One turn moves each row of this set onto another row. After a few examples, where does it send each row asked below?
toku: [ 18.5  -7.2   9.2  -5.1  16.1  -8.3 -39.5 -10.9  -0.9 -12.1   7.2   1.1
  -8.3  26.6   3.6  -8.9 -12.3  16.1  -6.5  25.9 -10.3]
disez: [ 11.6  -9.0  13.4 -17.6  18.1   5.3 -34.7 -14.7 -11.0 -10.9  14.7   4.6
   0.5  24.3   8.0  -4.0 -14.0   7.1  -9.9  24.1  -2.8]
meze: [  2.0  10.0  -4.6   3.5  -1.1  10.5  11.4  -7.6 -15.7   1.8  -9.8  -3.7
  14.3  -7.8  13.2 -11.5   7.5  48.3  -8.3 -11.7  -6.1]
Dena: [ 17.1  18.5   0.4  18.4  -7.1 -10.7 -13.2  27.1   5.2  29.4  12.0  -8.6
 -36.7  -0.7   3.9   0.4   2.1  -5.8  11.6  -3.2  -2.0]
bubiv: [ 16.9  15.8   4.8  29.1  -1.8  -9.6 -10.6  24.9   1.5  24.4  13.8 -10.0
 -31.8   3.2  -6.7  -7.2   0.3 -20.5  11.0  -2.6   5.5]
vuza: [  2.7  29.5  -6.6   8.6  -1.1 -19.3  -5.8  27.0   8.0  25.6  11.4  -4.4
 -31.3  -1.9  10.8   3.0   1.6   2.5  10.9   2.8   1.1]
nizo: [ -0.9  19.4 -11.8   4.2  -6.8   7.3  13.5  -7.3  -6.3   3.6 -17.4   2.8
  15.1  -1.3  -0.7  -5.9   8.2  43.9 -17.4 -18.5   3.2]
zefek: [ -2.4   0.5  -8.4  19.1 -24.4 -22.1  -5.7   8.0 -14.3   8.9 -21.0  -3.0
  13.3 -20.7 -11.6  -8.8  -7.4 -15.0  -4.7 -17.7  -7.0]
Tizu: [-12.8   4.8  23.9 -14.4   5.3  15.3   1.5 -11.2   7.4  -6.5 -27.8  12.1
  15.9  19.2 -14.6 -19.6   7.4  -6.4   7.4   5.8  -7.0]
lem: [  1.6 -11.8  24.7   1.0 -22.6   4.2  -5.8   7.8 -16.0  -3.1  15.4  16.8
   3.3  23.0 -24.8  13.7  22.3  -3.0  -8.3 -24.0  -0.8]
laf: [ 16.6  -3.2 -18.5  11.6  -4.7   8.8  -1.9 -10.5  18.7 -20.1   4.3   4.3
 -39.9   3.5 -15.4  -8.9  -9.8  -6.9   1.6  17.4   4.6]
kige: [ 21.6  -3.3 -11.4   1.6  15.4   8.6  -0.1   1.9  -4.2  -1.4  -5.0 -33.3
  -6.9  12.1  -1.1   8.8  -9.6 -33.8  14.6  13.9   4.4]
bogip: [  6.9 -16.8  16.0 -22.2  16.6  10.2 -27.7 -14.6  -8.7 -16.8  17.3   1.6
   9.4  25.2  -2.2  -1.6 -16.5   0.3  -5.4  11.1  -6.6]
vebi: [ -1.2 -27.4  26.5 -12.5 -18.0  12.5  -0.9  21.2  -8.3  -6.9 -10.1 -10.1
   4.3  18.2   8.7 -14.4  16.5  15.0 -16.1   4.8  -2.2]
topu: [ 20.1   3.4  -4.5  -1.4  14.1  20.1  14.3  -5.6   2.3   5.5  24.2   5.6
 -13.7  16.6 -39.1 -16.2  10.9 -13.7 -16.0  -4.6  13.6]
gogo: [ -3.4   7.6  -6.5  23.5  -7.9  16.8  -4.9  -5.0 -19.5  23.0  20.0 -10.9
   9.4   9.1 -20.8  22.4  -4.7 -15.1 -36.4   1.6  -6.1]
giv: [ -5.8  21.5  -6.1   5.4  -6.0   4.7  19.9  -8.4 -10.1   6.8 -24.3  -0.1
  13.6  -5.1 -12.0   4.3  11.2  29.6 -23.8 -19.9  -0.9]
medaz: [  0.7  22.9  -8.8  18.4  -4.1   1.3  -3.6  14.7  10.9  15.7   5.4   6.7
  29.7 -23.2   7.5  16.1   4.1  -6.2 -17.9  13.8  -2.3]

giv turns into bubiv
meze turns into vuza
Now these:
topu turns into lem
kige turns into Tizu
nizo turns into Dena
laf turns into vebi

